Rows swapped in pairs by one turn or mirror: which row each one swaps with:
The rows were stretched afterwards, more along some directions than others.
tunaz: [-23 -11  17   4   1  -1   2   5   8  31  30  20  12  -1  -9  -8 -17   4
 -35  28  -5 -26  -9 -29   5   5  16 -13 -21  28  -7]
gupu: [-23  12 -42 -21  -9   1  39  10  13  30   6  12   1   2 -23  -2  -8  -1
 -22  14  -2 -22  -3 -31 -13   2  -2 -32   4  15  -3]
gesit: [ -5 -15 -30  -3  -1 -10  31  12   8  21  35  -3  12  -5  -1  -7  -7   0
 -28   5 -30 -16 -34 -33  -3 -10  10   3  13  14 -13]
zabeb: [-24  -3   3  -1  -5 -18   3   5  -2  36   6   1 -16  -4   8 -16  -5   5
  -1  -3  11 -15  -3 -22   7 -24 -14 -13  -6   5  -8]
funel: [ -6 -18  29  -2   7 -28  17  33 -15  31  20   0   1  -6  13  -1 -23  24
  10   6   6  -5 -21 -31 -17 -14   2  -6 -19   9  11]
mepi: [-33 -30  -6   5  -9   7  10  38  13  25  11   0 -24  -3  -1 -29  -1  -8
 -31   7   0 -32   5   2  16   7   6  -9 -30  26   5]
tudi: [-27  -4 -39 -20 -11  18   1  18  21  13  20  -9   9  -7 -30 -13  -2  -3
 -30  13 -17 -12   6 -24   4  -2  10 -16 -15  13   0]
ref: [-40   4  -7   2 -17   3  41  27  15  37  18  16   1  14 -18 -18  -9 -10
 -19   8  -7 -20  -2 -25   6 -17 -14 -39 -20  35   3]
muvib: [ -7 -18 -34  -2  -4  -5  29  12   8  20  33  -6  16  -6   2  -2  -4  -3
 -30   1 -27 -19 -30 -29   0 -10  16  -3  14  21 -14]
Tega: [-23  12 -36 -18 -17  -1  37   4  13  28   1  13   3   6 -22   1 -10   2
 -21  15   0 -24   0 -27 -12  -2  -2 -32   3  19  -8]
zur: [-29  -8 -38 -18 -11  14   1  17  20  12  12  -8  13  -4 -24 -20  -5  -4
 -33   9 -22 -14   6 -27   5  -1   4 -13 -17  11   5]
kenu: [-19  14 -39 -20 -11   1  40  10  12  31   7  13   3   1 -28  -2 -12   1
 -22  13  -1 -26  -7 -25 -15   4   0 -37   2  16  -9]
lan: [-27 -15 -10 -11  -5  -5  -8  26   6  19  -3 -18 -24 -11  17  -5 -18  -9
 -11 -19   7 -11  -7 -25  -3 -22 -12  -8 -33   6  14]
kesa: [-11 -16  -4 -13   2 -12  -3  -2  17  34  29   3   7  14  -1  -7 -23 -11
 -29   6 -19 -24   0 -33   4   3   4 -20   0  12  -1]
Roz: [-18 -10 -15   9 -11 -15  22   7  12   6  12   2   2  14  -6 -25 -16  11
 -23  26  -3 -19   4 -30  -4 -10  -8  10   5   9  -8]
Rafos: [-25 -13 -37 -22  -9  12  -5  18  17  11  18 -10  11  -2 -25 -23  -2  -3
 -28   8 -18 -12   9 -21   4  -7   8 -11 -11   5   4]
mape: [-14 -16  -8 -17   3 -12  -4  -4  18  35  22   0  -2  15   0  -8 -21 -12
 -28  -5 -14 -25   1 -26   6   1  -4 -25  -6   9  -1]
Dovep: [-22  11 -38 -19 -12   2  36   7  12  26   6  11  -2  -1 -26   2 -10   7
 -20  16   2 -24  -4 -27 -13   4   1 -33   5  17  -7]
nak: [-29 -45  17   6  -4 -12   6  29   4  36  16  -1 -18  17   8 -46  -9   7
 -30 -19  12 -17   4 -18   8 -17   1 -11 -28   8  11]
natur: [-21  -9 -15   6   7  -4  30  17  13  33  12  21  22   6 -31 -19 -17  -4
 -37  21 -24 -23 -18 -29 -15  21  17   0 -14  10  -7]
fav: [-34 -21   2 -31  -5 -28  38  24   4  35  49  12   4  17   5 -29 -13  14
 -25   1  -1 -20   1 -32  -5 -31 -26 -12  11   8  -4]
foged: [-30  -8 -32 -16 -14  13   0  22  18  12  16  -8  11  -8 -25 -17  -7   0
 -30  11 -20 -19   8 -23   4  -2   8 -16 -18  14   5]
Let: [-28 -12 -34 -18 -11  11  -2  20  21  12  17 -14  10  -1 -22 -24  -6  -3
 -32  10 -21 -16   8 -27   3  -6   4 -13 -17  10   4]
rud: [-30 -14 -14  25  -3 -18  42  35   7  30  17   7  12   2   4 -30   5   1
 -49  20 -23 -19   3 -13  12  -3  34   2   2   7  -7]
Gab: [-22  -8   8  -1  -9 -17   5   6  -1  32  10   2  -8  -1  15 -19 -10   2
   2  -6   8 -22  -3 -23  11 -23 -19 -17  -2  16  -8]
zipa: [-28 -32  -5 -13   0 -38  12  15   3  35   6 -17 -14 -13  22 -11 -13  14
 -34 -13   2  -3  -3 -23   6 -21   7   9 -13 -10   3]
Fonor: [-37   2 -10  -2  12 -14  39  21  -4  45  16  -1  -3   1   2 -18  -5  26
 -23  -1  10 -19 -17 -12  -5   8  32 -19 -21  13  -4]
Vavu: [  9 -29  10  -4   2 -18  -5  10  -5  21   6  14  14  19   8 -15 -18  -5
 -21  -8 -18 -18 -25 -24   3 -14  -2   5 -13 -13   6]
Gat: [-35 -10 -11  18  -5 -17  36  28   7  23  18   2  15  -6   0 -28  -1   7
 -44  25 -24 -15   0 -21   8  -4  33  -7   0   9  -1]
fafiv: [ -3 -12 -37  -7   7   1   9   6  13  33   9  -5  -5  -5 -19 -21 -15 -17
 -33  -8  -3 -13 -16 -27  13 -13  -8  -8  -7   0   0]
Nabi: [ -3 -20  -1  18  -7 -11  12  12  22  37  35  16  15   6  -8 -19 -16  12
 -42   1 -11 -17 -18 -28  16   3  13  -3 -12  22 -35]
tuzok: [-24 -19  -9 -16  -3  -4  -2  27   3  16  -1 -16 -24 -11  19  -2 -17 -11
 -13 -19   6  -7  -9 -23  -4 -27 -12  -9 -27   4  16]
sirep: [ -5 -21   4  14  -4 -18  10  20  15  45  35  13   7   2  -2 -14 -13  16
 -46   1  -9 -15 -20 -26  15   4  11   3 -17  17 -30]
Zuna: [-25  -4   8  -2  -8 -18   3   1  -2  35   5   1 -17  -2   6 -17  -9   8
   1  -5  10 -16  -1 -24   6 -25 -18 -15  -8   8  -8]
Gafef: [-26 -45  10   5   0  -8  10  30   8  41  21  -2 -14  19  10 -44 -10  -2
 -30 -23   7 -24   5 -16  12 -16  -2 -20 -23  13  12]
Kobi: [ -5 -18   0  16  -4 -11  11  21  21  43  35  18  11   1  -8 -17 -12   8
 -49   5 -14 -18 -13 -22  18  11  14   8 -15  18 -34]
Bovi: [-27  -9 -11  21   1 -20  40  28   7  28  18   6  19  -1   2 -24   3   7
 -44  18 -26 -16  -2 -14   8  -9  37   2  -6   6  -6]
naf: [-30 -34  -6 -13   0 -37  16  20   2  37   8 -12 -18 -13  23  -5 -12  11
 -32 -20   6  -2  -4 -19   6 -24   7   9 -13 -12   4]
vegu: [ -1 -16 -35  -2  10   6   5   5  14  30  10  -6  -1  -3 -16 -23 -15 -20
 -30  -7  -5 -14 -17 -28  15  -9  -4  -6  -3   3  -1]
moseb: [-32 -27   1  -7 -12 -15  17  11   9  46  47  27 -16   3  -5 -16  -5   3
 -31  16  -8 -20  -2 -13   7 -25  -1  11 -25  18 -17]
Zik: [ -9 -17  22   0   7 -25  16  31 -18  21  13  -5  -1  -3  19  -3 -20  23
   7   5   4  -5 -24 -32 -19 -15   6  -7 -14  10  16]
sevap: [ 11 -28   9  -1   6 -14  -3  12  -4  21   4  14  19  19   3 -16 -20  -4
 -21  -9 -18 -17 -27 -25   4  -5   2  -2 -17 -11   6]
lotum: [-29  -8 -16  17  -2 -16  45  32   3  23  17   2  15  -1  -1 -23   8  -5
 -41  15 -26 -16   2  -7   8  -5  35  -5   1   5  -8]
Goseb: [-37 -26   1  -8  -9 -13  17  11   7  47  42  28 -17   8  -5 -15  -7   5
 -26  17  -6 -17  -4 -15   6 -24  -3   9 -27  18 -13]
Detu: [ -8 -18 -34  -1  -1  -5  27   8  10  21  35  -3  18  -1  -2 -11  -9  -3
 -32   3 -33 -21 -32 -33  -5  -7  14   2  12  18 -13]
deg: [-33 -39  16 -20  -6 -20   9  13   6  48  35   3 -34   7   0 -27 -16  26
 -28  13   2  -7   7 -40 -13 -40  -3   4  -8   1   5]
Kefed: [-28  -9 -37 -21 -15  12   1  20  21  12  17  -8   8  -6 -25 -16  -8  -2
 -29   8 -19 -13   6 -26   2  -7  -1 -14 -16  10   2]
muv: [-10  -1 -27 -23   2   4  32   7  11  34  39  20   0   4 -14 -20 -12  -8
 -39 -15  -7 -18 -17  -6   7 -11  -9 -25   6   5 -29]
regu: [-18  -4 -14  -3   3  -7  28  17  13  31  14  20  23   4 -41 -19 -21   2
 -32  20 -18 -22 -14 -27 -17  15  10  -3 -14   7 -11]
ruve: [-16 -19  19   2   8 -23  14  30 -11  24  15  -1  -8  -7  16   0 -21  24
   2   9   9  -2 -23 -34 -17 -14   8  -5 -22  11  16]
Kema: [ -7  -4 -21 -15   4   6  35  10   5  33  33  21   3   5  -9 -20  -8  -4
 -36 -15  -5 -16 -19  -5   5  -8  -4 -27   7   7 -25]
geb: [ 13 -29   8   0   4 -16   1  13  -3  27  10  16  17  16   5 -12 -21  -5
 -27 -12 -21 -16 -28 -24   5  -9   3   3 -14 -12   5]
vevuz: [-25 -17 -17   4 -12 -11  25  10  22  12  21   3  -5  15  -9 -29 -18  12
 -28  28   3 -22   4 -43  -5  -8  -9   2   5  17  -8]
Zenor: [  1 -15 -34  -4  12   3   3  11  14  33  11  -9  -2  -6 -14 -24 -16 -18
 -30  -6  -6 -14 -16 -32  12  -6  -1  -3  -6   2   2]
kalov: [-31 -43  16 -22  -2 -21   6  13   5  50  38   1 -30   8   5 -33 -14  24
 -25   3   1  -8   4 -41 -10 -45  -7   5 -11   0   5]
suz: [-24 -10 -12   6   7  -6  33  21  12  36  16  22  25   5 -31 -21 -21  -6
 -45  24 -25 -24 -16 -32 -10  20  12   1 -20  13  -5]
maz: [-25 -41  17   8  -4 -11  13  30   5  38  17   1  -9  21   7 -43 -11   4
 -31 -22   6 -19   3 -19   8 -15   1 -17 -25  11   8]
remu: [-33 -44  17 -17  -6 -22   4  12  11  47  37   1 -31  12   0 -36 -17  32
 -27  15   1  -7   3 -46 -12 -39  -1   8 -13   5   3]
gom: [-18 -16 -12 -20  -1 -11  -5  -2  20  34  29  -3  -4  14  -3 -12 -26  -9
 -30   3 -16 -27   4 -28   6  -2  -4 -23  -2  11  -1]
Zov: [-23  -9 -35 -18 -13  16  -5  17  18   8  14 -12  10  -9 -24 -14  -4  -3
 -26   8 -17 -13   4 -24   4  -4   3 -14 -16  11   1]
dubin: [-35 -19   0 -32  -6 -28  38  19   2  35  48  16   6  18   4 -27 -16  18
 -23  -5  -2 -19  -4 -26  -4 -36 -28 -12  10   7  -8]
pulen: [ -8 -15 -19   8  -1 -11  25   7  18   9  20   6   6  14  -4 -16  -8   6
 -29  22  -4 -17  -1 -31   0  -6   1  10   9   9 -11]
leg: [-37   4  -4   5 -11  10  39  25  11  34  17  18   6  17 -18 -17  -3 -11
 -23  12 -11 -17  -3 -26   5  -6  -7 -35 -22  38   4]
rol: [-32 -32   2  -8 -10 -14  17  10   7  46  45  27 -14   9  -4 -21  -5   1
 -33  13  -9 -19  -1  -8  10 -23   2  12 -24  14 -16]
zofi: [  0 -37  17  -6  -1  -8  -5  20  13  20  36 -10 -14   2   9 -22 -16  19
  -9  -4   2 -12 -21 -30   1 -18  16  -5 -18  10   1]
Derov: [  0 -19   9   8   2   3  -2  33  11  13  15 -10  19 -10  19  -3  -4  -2
 -19  -6  -8 -18  -7 -21  12   1   3   4  -8  17   6]
bobu: [-22 -44  13   7  -3  -8  12  29   7  38  19  -1  -9  21  11 -45 -11   0
 -29 -22   6 -22   3 -14  13 -16  -3 -18 -26  14   9]
vetak: [-33 -30   7  -7 -13 -14  19  13   7  45  45  27 -16   5  -1 -14  -8   2
 -26  17  -6 -19   0 -12   9 -24  -1   9 -22  22 -13]
pofa: [-30 -10 -36 -17 -15  11   0  20  17  11  14 -10   8  -7 -25 -17  -3   4
 -28  11 -16 -18   8 -23   1  -2  10 -14 -14  12   1]
loped: [-24  14 -44 -21 -10   0  40   7  11  31   5  14   2   0 -26   1 -11   3
 -24  14  -1 -21  -7 -28 -14   2  -1 -35   5  13  -8]
vus: [ -8 -17 -33  -6   7   3   9   6  13  33  15  -3  -5  -3 -21 -24 -15 -13
 -31  -4   0 -11 -13 -28  14 -12  -6  -9  -4   2  -1]
kinu: [ -7   9  -2  -6  -8   1  14  12 -14  16   9   8  15  -5 -11 -13 -13  -4
 -18   4 -15 -36 -13 -20   4  -1  -2 -12  -7   4  -1]
gim: [-36   3  -9   0 -11   9  44  28  12  38  20  20   6  13 -21 -17  -3 -17
 -22   8 -10 -19  -1 -20  10 -13 -12 -37 -22  33   2]
tov: [-11 -17  22   3   5 -23  12  29 -11  22  15   1  -2  -4  10  -4 -17  22
   7   9   9  -1 -20 -35 -19 -18   7  -8 -15  11  11]
zopi: [-21  -9   1  -5  -4 -20   2   5  -1  33  11  -4 -15  -5  13 -17  -9   5
   3  -6  10 -16  -4 -24   6 -26 -18 -13   2  10  -7]
pipo: [-19 -23  -8 -18   1 -13  -6  -3  20  33  27   1  -6  15   2 -15 -27  -9
 -30   1 -14 -25   2 -31   3  -1  -3 -20  -2   8   0]
tir: [ -9 -15 -24   4  -8 -16  23   6  16  10  13   1   2  12  -9 -29 -16   4
 -32  20  -4 -24  -1 -29  -4 -14 -13  11  14   6 -15]
venip: [-39   3  -7   5 -12   8  43  26  12  38  19  19   3  16 -19 -20  -4 -14
 -23   7  -9 -20  -3 -21   6 -12  -6 -36 -21  35   3]
Supin: [-17  15 -40 -20 -10   5  37   9  14  28   4   9   6   0 -27   2 -14  -1
 -22  16  -2 -25  -5 -26 -12   5   1 -36   2  19  -4]
fet: [ -3 -20 -33  -5   1  -1  31  13   7  17  40   0  21   1  -2 -10  -6 -10
 -29   3 -31 -16 -31 -31  -3  -6  14   4  12  17 -12]
dutaz: [  7 -29  10  -3   3 -17  -6  12  -4  23  10  13  15  20   2 -19 -21   0
 -26  -7 -18 -16 -26 -28   5 -10   2   4 -14 -11   6]
Fako: [-36   2 -11  -3  11 -12  39  25  -2  43  15   3   2   1 -10 -24  -8  29
 -21   5   6 -18 -19 -14  -8  13  27 -19 -21  10  -7]
rupek: [ -5 -15   0   9  -3   2   6  31   9  15  17  -9  20 -14  17   5  -6  -5
 -23  -2 -10 -21 -10 -24  10   4   5   2  -7  24   6]
peko: [-17  13 -39 -18  -9  -3  41   5  12  31   6  12   0  -1 -25   1  -9   1
 -26  19  -1 -21  -3 -25 -14   3   2 -30   9  12 -10]
ziseb: [-20  13 -36 -17 -15   1  36   9  10  24   2  12   8   0 -27  -1 -11   6
 -18  17  -2 -27  -2 -26 -14   6   1 -33   5  17  -8]
sasel: [-38 -42  16 -20  -9 -21   5  10   7  44  37   4 -33  11   6 -33 -17  27
 -28  10   0  -7   4 -46 -13 -43  -6   6  -8   2   4]
bipir: [ -5 -15   2  15  -5 -10  16  19  21  39  42  23  16   4  -7 -16 -15  13
 -47   5 -16 -17 -20 -29  17   5  11   0 -13  20 -32]
Regak: [-19  -5 -16   7   3  -9  27  17  13  31   6  22  23   4 -30 -20 -19  -3
 -42  22 -24 -19 -21 -31 -12  16  13   4 -17  10 -10]

Fako is swapped with rupek
gupu is swapped with zur
Dovep is swapped with foged
geb is swapped with Goseb
natur is swapped with Detu
tuzok is swapped with muv
funel is swapped with sirep
suz is swapped with gesit
Kema is swapped with lan
Derov is swapped with Fonor
leg is swapped with Zenor
naf is swapped with dubin

